(in the rows, 128 means zero)
Rotation paths and how fast each direction turns (degrees per step)
Each turn is a multiple of 5 degrees from 10 to 175, or 0.
Each row of a path follows its step; steps can be skipped.
Rotation 1:
step 0: [131 128 132 120 132 129 130 121 130 120 127 139 135 121 128 132 126 126
 122 114 127 122 133 124 118 123 134 139 130 133 124 120 130 123 121 130
 140 126 132 128 121 116 136 123 129 123 130 125 136 113 134 127 123 123
 116]
step 2: [125 131 113 142 130 126 123 120 137 125 132 130 127 128 132 126 134 139
 121 115 128 136 132 127 120 128 134 137 136 133 125 122 127 131 127 130
 134 132 127 127 136 144 127 133 123 140 133 125 124 140 126 130 126 133
 125]
step 9: [139 135 134 123 127 131 133 124 125 127 142 119 121 126 135 136 127 118
 138 126 124 139 112 132 134 126 129 126 134 125 138 126 120 134 129 134
 136 132 136 128 129 129 136 133 133 127 133 125 132 133 132 135 127 139
 129]
step 11: [130 122 129 120 123 111 130 119 126 134 131 130 127 122 134 113 131 120
 128 135 121 127 130 130 122 120 124 118 119 123 119 123 123 130 128 133
 126 131 133 127 134 140 119 121 121 121 128 129 126 122 134 140 135 122
 125]
step 13: [128 129 128 128 131 125 120 126 122 129 137 134 126 125 109 130 120 120
 123 126 126 126 125 129 129 121 124 129 134 132 137 119 133 118 134 136
 127 136 133 126 123 132 120 136 130 132 121 125 136 118 118 132 114 123
 139]
step 14: [120 128 123 137 119 111 134 130 134 126 125 126 117 123 126 126 122 126
 124 130 135 121 134 123 129 130 121 127 134 119 127 117 123 140 128 134
 130 133 135 125 129 136 120 125 129 143 121 130 135 122 134 129 136 133
 129]
step 18: [120 132 133 123 131 128 135 124 133 122 127 124 138 125 135 131 130 127
 117 129 134 116 138 123 128 130 131 128 131 129 125 130 126 142 125 133
 129 116 128 121 122 134 130 125 135 120 131 136 147 134 122 131 117 122
 133]
step 19: [133 132 116 122 134 125 135 113 123 133 134 116 128 122 121 135 127 131
 115 131 125 124 124 130 126 140 129 125 130 127 131 127 132 132 130 120
 127 132 122 126 130 120 128 141 118 122 127 131 142 133 126 119 129 136
 125]
step 22: [131 138 127 132 132 124 123 132 124 130 133 122 142 116 122 128 132 121
 120 136 129 134 119 131 130 130 127 122 137 133 119 122 129 128 129 113
 141 125 122 127 120 118 136 120 128 121 130 134 134 123 127 126 133 134
 119]
step 23: [125 136 136 132 123 125 119 124 121 127 130 132 142 123 126 116 134 124
 129 125 117 124 127 141 129 133 123 131 117 134 127 119 130 134 129 126
 125 129 119 129 133 129 118 133 133 121 115 123 126 133 124 124 134 135
 136]
Directions:
[127 129 128 128 126 129 129 127 129 129 129 127 129 127 129 126 129 126
 129 127 128 128 130 128 125 129 131 127 127 125 125 129 128 130 126 131
 126 126 128 126 131 130 127 126 129 133 131 130 125 127 127 128 128 129
 132] -> 115
[127 126 129 130 127 129 128 126 128 128 126 128 130 126 129 129 127 123
 126 130 130 127 126 127 128 129 127 126 127 128 129 126 131 130 129 124
 123 127 127 130 128 129 130 129 128 129 128 128 130 127 123 129 129 129
 127] -> 10
[130 125 127 130 131 129 127 125 128 126 129 130 126 124 131 130 130 128
 129 126 128 130 129 126 129 126 128 133 127 129 128 128 126 127 129 128
 126 126 129 127 129 128 130 129 129 129 130 125 125 126 128 129 131 126
 126] -> 10
[124 129 132 128 130 128 131 128 131 129 128 128 129 127 126 126 128 128
 130 127 130 128 130 131 127 129 128 131 128 131 129 126 128 124 126 129
 127 127 126 128 125 129 130 126 128 125 127 128 125 128 124 128 126 126
 128] -> 145
[126 131 127 129 131 124 126 126 129 129 128 128 127 127 130 126 129 128
 130 129 131 127 129 130 130 128 130 129 131 130 130 127 125 131 131 127
 129 124 125 128 130 128 126 130 129 128 125 130 129 128 128 128 129 131
 129] -> 85
[126 128 128 127 129 128 128 129 129 125 126 125 129 129 129 126 127 127
 125 127 126 126 127 127 128 125 130 128 123 131 131 127 126 129 127 130
 130 130 128 129 128 129 128 127 126 131 125 128 126 130 127 130 132 129
 127] -> 120
Rotation 2:
step 3: [134 116 125 141 134 141 140 134 126 121 131 123 135 119 127 127 121 138
 134 120 131 131 134 135 138 126 135 129 134 123 137 132 132 132 119 127
 126 132 127 124 123 128 133 129 140 134 119 125 134 124 119 126 124 137
 128]
step 11: [130 134 122 123 139 136 130 140 125 129 125 123 125 147 128 123 127 127
 135 127 125 125 135 134 136 113 126 129 131 129 133 124 136 116 123 129
 140 135 134 116 127 132 136 130 133 132 135 123 130 129 131 131 116 134
 127]
step 12: [126 128 120 136 129 132 134 123 124 134 122 123 131 125 129 115 118 134
 120 128 135 119 137 123 130 123 135 131 127 124 127 132 146 124 141 125
 129 118 127 126 123 130 130 137 143 125 132 130 115 128 130 129 116 130
 130]
step 14: [131 115 129 119 123 132 130 130 122 128 123 129 119 136 127 127 127 130
 133 131 120 135 139 135 138 121 136 126 125 117 127 129 147 121 132 126
 134 130 124 125 128 127 119 135 134 126 140 118 122 116 126 130 119 123
 137]
step 15: [137 126 127 139 133 131 132 126 128 128 128 130 132 124 134 120 119 136
 140 132 145 129 137 131 136 128 117 136 128 131 123 130 142 126 127 114
 122 135 130 120 126 128 132 123 133 127 133 130 126 124 126 131 111 117
 126]
step 17: [130 134 127 119 128 132 132 128 117 126 127 124 119 135 135 128 137 133
 136 122 133 125 138 139 137 120 127 139 117 128 125 120 136 129 140 124
 122 127 127 112 126 132 134 123 118 126 140 127 130 125 128 131 120 133
 135]
step 18: [141 129 136 128 135 134 137 127 118 136 129 135 126 129 138 132 121 128
 135 128 136 127 133 116 127 128 134 119 130 131 121 131 145 136 139 121
 124 129 124 125 118 126 132 134 132 119 128 132 120 129 136 121 123 122
 130]
step 19: [126 138 141 125 129 134 119 122 123 130 128 124 128 135 138 137 125 117
 124 128 130 128 138 136 129 119 117 124 126 120 125 137 137 124 129 124
 118 128 126 123 124 139 141 121 129 130 134 126 136 125 125 116 124 119
 133]
step 20: [128 130 135 117 128 131 141 124 118 133 134 129 121 133 129 119 129 126
 133 131 123 134 137 133 128 127 135 134 134 130 129 137 141 133 126 121
 124 124 139 119 137 133 130 125 135 109 137 120 120 125 129 124 131 131
 137]
step 23: [128 130 133 120 127 128 146 129 118 124 125 118 133 121 129 130 135 125
 130 127 121 132 134 134 130 117 122 132 119 129 123 126 142 130 120 120
 126 133 129 109 129 130 139 129 135 132 124 122 126 129 139 129 126 137
 129]
Directions:
[126 125 132 131 127 127 128 127 128 128 130 129 129 128 125 127 126 130
 130 129 127 132 128 129 128 129 128 131 129 129 128 131 125 125 127 128
 128 129 129 127 129 128 126 129 127 127 128 126 129 124 125 126 128 125
 129] -> 60
[128 129 128 130 129 130 128 125 128 128 129 127 131 128 129 126 128 127
 127 131 127 128 130 129 126 124 127 128 129 129 130 131 130 129 123 129
 125 132 129 129 128 129 128 129 130 129 127 125 129 130 129 130 127 126
 125] -> 90
[129 128 130 130 129 128 126 124 130 128 126 126 127 126 129 126 132 131
 127 127 130 127 127 129 128 128 129 130 126 127 132 128 128 127 130 128
 125 126 127 127 130 132 126 126 128 125 129 128 125 129 127 129 128 127
 126] -> 145
[129 131 131 126 128 128 130 124 127 130 126 128 126 127 126 128 128 126
 130 130 127 129 129 132 126 127 126 130 126 129 125 127 130 130 129 129
 131 130 126 130 128 127 129 126 129 125 126 131 128 128 128 126 126 126
 129] -> 10
[130 128 127 126 126 126 127 130 131 127 130 128 127 128 128 126 128 129
 130 132 129 129 128 131 130 132 125 127 130 126 129 128 130 128 125 127
 129 127 130 131 130 127 129 125 130 127 133 129 128 129 128 126 130 125
 128] -> 70
Rotation 3:
step 0: [130 130 131 133 133 125 126 128 126 125 127 134 112 127 132 113 135 132
 121 137 132 131 118 124 131 119 126 118 120 117 129 130 134 132 132 129
 135 129 137 121 135 136 130 120 142 128 134 119 129 129 130 124 123 119
 123]
step 1: [132 132 128 126 135 128 129 127 123 121 124 139 129 136 131 132 134 141
 130 125 127 129 133 139 127 131 125 121 116 127 134 126 130 131 115 116
 120 142 129 127 122 127 139 125 133 137 133 131 122 128 134 142 134 127
 123]
step 4: [131 139 129 129 126 118 122 120 133 119 125 134 129 135 129 126 137 125
 126 121 133 118 130 134 130 131 130 122 131 131 130 134 125 131 121 119
 129 148 125 125 129 121 142 124 136 128 125 126 120 141 126 121 133 128
 131]
step 5: [113 127 128 125 128 124 136 135 118 133 125 120 115 132 123 131 122 133
 124 127 126 137 129 133 126 128 143 128 118 123 129 132 121 140 125 126
 128 130 131 140 132 131 134 119 139 130 120 128 125 137 127 120 126 133
 124]
step 9: [132 138 136 132 123 122 127 115 127 131 136 130 121 137 136 120 142 132
 131 124 125 135 129 123 132 130 131 125 111 123 128 121 117 126 120 129
 127 130 137 128 125 131 129 132 132 136 123 134 124 129 140 133 134 121
 118]
step 13: [128 138 130 132 132 118 125 125 126 133 120 130 135 129 121 119 128 130
 122 124 125 133 116 130 122 136 136 129 126 121 128 127 135 130 126 129
 134 130 128 142 143 118 125 118 136 130 123 123 122 140 131 113 127 123
 126]
step 14: [127 128 127 131 130 120 122 125 121 130 119 132 121 131 132 135 132 133
 141 135 123 137 134 127 125 136 134 138 122 129 118 130 136 125 127 119
 130 133 132 130 130 136 134 130 145 135 125 140 134 131 120 133 125 132
 136]
step 15: [131 137 136 121 124 120 124 114 129 122 124 132 124 137 121 130 131 124
 126 130 122 123 130 129 129 137 139 123 117 122 129 120 128 121 139 117
 138 129 130 125 126 127 120 130 129 116 123 131 123 135 138 120 132 125
 119]
step 17: [133 136 127 136 127 123 135 116 121 125 128 145 124 128 134 138 137 131
 137 128 130 132 132 123 135 138 125 116 114 129 124 125 134 132 127 119
 137 130 131 125 133 131 128 133 132 134 135 134 128 135 127 126 135 123
 133]
step 21: [117 130 140 113 135 123 129 131 125 119 116 135 123 128 125 130 125 124
 113 121 127 127 130 127 136 128 132 132 117 130 127 128 131 130 132 124
 132 133 119 130 134 122 123 122 131 135 123 132 130 143 128 115 123 129
 126]
Directions:
[127 129 128 127 128 132 129 131 131 124 128 132 130 126 131 128 126 125
 129 127 129 131 131 128 128 129 129 128 129 129 126 125 129 126 130 127
 129 126 129 129 127 127 126 129 129 129 127 126 131 130 129 127 125 126
 129] -> 10
[124 129 130 124 126 126 128 128 132 127 128 127 128 131 125 130 124 131
 129 131 129 128 131 128 128 126 129 129 126 129 130 127 126 128 126 128
 128 127 129 127 129 129 125 128 128 128 129 129 129 129 127 129 132 127
 127] -> 110
[128 126 130 128 127 128 128 127 126 127 130 128 129 130 128 132 127 130
 127 125 129 127 128 130 129 131 128 131 131 127 127 126 130 133 127 128
 131 129 127 130 128 131 130 130 131 128 130 127 132 128 129 129 129 128
 130] -> 115
[130 125 130 126 130 129 126 129 129 126 127 127 129 132 129 124 127 127
 126 129 124 127 130 126 128 128 127 129 127 126 127 128 132 128 124 127
 126 127 127 130 131 125 131 128 129 128 128 128 129 126 128 128 127 125
 127] -> 35
[126 129 126 126 127 127 128 130 128 129 124 127 127 127 130 126 127 129
 128 127 130 127 128 125 128 129 130 131 132 128 126 128 126 129 129 126
 128 131 125 131 128 126 128 129 128 128 124 128 127 127 125 125 130 128
 129] -> 45
[127 130 124 126 129 124 129 127 128 128 130 127 128 131 130 128 129 126
 131 127 127 128 130 127 130 130 127 127 128 131 128 127 130 126 125 126
 131 129 129 126 126 127 131 131 126 127 127 126 126 127 130 130 129 129
 128] -> 135
[127 130 127 126 130 128 127 132 129 129 128 126 130 125 125 130 127 126
 126 126 125 131 127 129 129 127 128 128 128 126 127 129 131 128 124 130
 127 129 130 128 130 130 128 127 128 125 128 127 128 129 129 124 128 131
 129] -> 130
Rotation 4:
step 1: [138 130 130 125 140 133 118 117 130 128 123 130 125 128 124 131 123 135
 116 135 134 133 138 131 119 137 118 119 125 130 118 126 137 128 138 137
 119 127 127 118 122 127 119 126 121 134 129 136 123 125 124 132 128 130
 125]
step 3: [127 125 143 125 128 123 137 136 136 125 126 116 127 124 125 116 130 122
 130 132 134 119 133 129 126 133 127 132 123 131 135 124 121 127 126 137
 130 139 131 127 126 133 137 123 127 115 145 124 119 124 123 124 121 123
 130]
step 4: [129 137 127 140 137 129 117 122 114 128 137 128 119 120 126 136 125 128
 134 139 122 138 118 133 129 137 124 125 136 135 133 115 133 125 131 131
 128 121 126 122 129 126 122 127 137 126 126 119 135 132 127 139 125 132
 123]
step 7: [121 128 130 126 134 135 120 128 128 124 129 136 133 118 143 140 118 124
 117 134 121 137 125 131 129 131 135 131 131 136 117 133 132 135 125 130
 132 131 138 127 130 130 136 136 129 129 129 123 120 141 121 134 131 132
 120]
step 12: [133 129 127 126 121 135 119 118 126 119 135 125 132 122 125 127 136 129
 130 141 127 127 126 124 130 119 133 137 117 127 138 119 139 135 134 126
 131 125 136 120 118 116 127 132 132 133 129 124 119 135 130 131 115 132
 127]
step 16: [130 133 125 137 127 133 144 122 127 131 122 133 117 127 129 131 129 133
 131 137 127 133 125 123 131 133 124 133 138 137 116 122 132 122 132 131
 114 133 113 134 124 128 128 127 130 120 125 132 137 136 120 129 126 140
 130]
step 17: [131 137 134 119 134 121 124 124 138 129 131 121 132 134 130 114 129 122
 135 132 135 120 120 126 125 114 127 126 123 121 138 121 129 123 131 126
 135 124 125 134 134 119 129 123 129 137 122 126 134 122 139 125 142 133
 134]
step 18: [134 124 134 134 122 143 127 132 130 131 131 121 132 113 124 134 126 134
 112 121 127 130 134 108 122 132 130 121 127 126 132 124 127 127 119 140
 129 125 132 123 124 131 119 130 133 126 132 128 124 124 132 125 121 122
 129]
step 20: [126 128 139 125 124 122 127 124 118 140 134 117 127 128 120 119 139 118
 121 134 131 127 126 128 126 121 125 127 125 123 133 125 122 138 140 123
 127 127 135 128 123 134 140 132 109 132 124 137 118 129 128 130 128 136
 130]
step 22: [125 129 132 140 140 128 130 131 128 137 125 128 123 139 140 119 115 128
 127 130 140 129 127 136 120 124 135 128 144 130 129 130 131 128 117 131
 135 124 119 130 138 131 127 125 131 126 137 131 123 127 121 135 138 132
 124]
Directions:
[129 129 127 131 127 126 126 127 129 128 126 127 131 128 128 130 128 128
 128 127 129 128 126 129 129 128 127 129 129 129 131 124 128 130 124 133
 129 126 127 127 130 128 129 127 131 130 131 130 129 126 131 129 129 127
 128] -> 80
[126 129 129 128 132 128 130 124 130 129 128 129 131 127 131 129 127 131
 127 125 127 126 128 125 131 127 127 128 127 129 127 126 125 124 130 130
 128 131 129 126 127 127 127 125 127 129 127 128 128 127 128 127 130 130
 128] -> 45
[127 128 127 124 127 129 130 127 129 127 128 128 128 130 129 128 130 131
 129 128 128 124 128 129 127 129 126 127 130 127 125 129 126 127 126 127
 127 130 123 131 129 130 128 130 130 126 132 129 127 127 128 129 125 127
 131] -> 135
Rotation 5:
step 2: [118 115 125 140 126 116 132 130 126 123 122 128 128 132 122 124 139 119
 125 135 130 115 135 130 124 128 125 134 136 122 123 114 130 126 122 129
 121 116 134 118 124 136 123 139 136 129 123 128 135 138 137 131 134 123
 138]
step 3: [120 130 129 129 127 130 125 122 131 124 117 131 131 119 117 121 122 115
 130 114 124 133 133 143 122 130 132 118 135 128 137 118 144 124 123 125
 121 124 141 127 130 126 126 132 140 128 128 123 140 127 124 127 127 114
 128]
step 4: [122 128 131 123 125 143 134 128 134 123 129 122 128 108 117 122 130 113
 130 124 129 122 122 122 126 132 127 131 129 132 123 120 142 130 132 131
 134 128 130 135 143 125 125 137 123 131 142 130 122 121 114 133 125 133
 130]
step 6: [131 142 132 122 140 128 127 134 133 124 125 134 128 126 132 141 130 136
 126 118 136 129 139 142 126 137 116 124 135 122 134 119 127 130 122 135
 133 112 125 118 130 133 134 131 128 130 139 132 121 135 135 125 135 127
 126]
step 7: [130 116 137 127 122 133 132 128 135 137 132 122 117 125 134 123 139 129
 131 126 133 123 137 143 134 126 116 131 134 123 135 127 134 130 119 137
 128 134 137 124 137 129 135 116 131 138 132 124 123 142 119 122 139 129
 129]
step 8: [131 137 131 130 137 132 114 127 115 137 129 119 117 116 122 114 136 121
 135 137 133 126 128 129 134 132 126 132 132 124 137 132 144 138 112 128
 125 138 127 132 124 127 134 122 125 118 122 127 134 131 130 128 128 131
 125]
step 10: [130 125 121 133 121 125 132 129 124 131 129 121 122 134 135 127 114 132
 147 125 133 124 137 120 125 131 114 129 140 135 118 121 131 129 133 125
 133 117 141 112 124 122 120 128 123 127 131 124 139 135 127 134 137 125
 127]
step 11: [119 130 133 132 137 124 134 127 127 132 116 133 127 125 114 123 120 128
 146 118 122 115 131 127 128 120 122 124 131 122 121 122 141 137 128 120
 129 123 134 125 124 136 123 127 128 132 118 128 121 132 130 111 134 133
 128]
step 14: [115 127 133 124 131 131 117 135 135 127 133 135 135 127 130 140 123 131
 137 138 131 130 133 145 128 121 122 130 131 133 122 131 132 128 136 138
 136 119 129 132 118 137 134 119 110 127 127 130 128 119 131 126 138 126
 119]
step 16: [125 120 128 127 135 133 124 125 123 134 131 119 110 128 132 122 123 132
 140 114 130 136 117 130 127 132 134 134 119 121 128 137 134 133 124 129
 131 134 119 129 117 130 128 108 137 138 135 122 125 135 133 124 126 131
 133]
Directions:
[127 127 130 125 130 131 128 129 129 131 127 128 129 130 128 129 127 130
 125 130 128 129 127 129 125 128 124 128 126 130 131 129 130 130 127 130
 126 129 126 127 130 128 125 125 128 125 130 126 126 128 130 130 128 128
 130] -> 40
[128 128 129 126 125 130 126 127 125 127 127 128 127 127 125 129 129 128
 127 129 125 128 127 130 128 127 131 131 124 131 131 127 130 128 126 126
 132 129 129 128 129 129 130 128 129 126 129 128 130 131 125 126 127 128
 129] -> 80
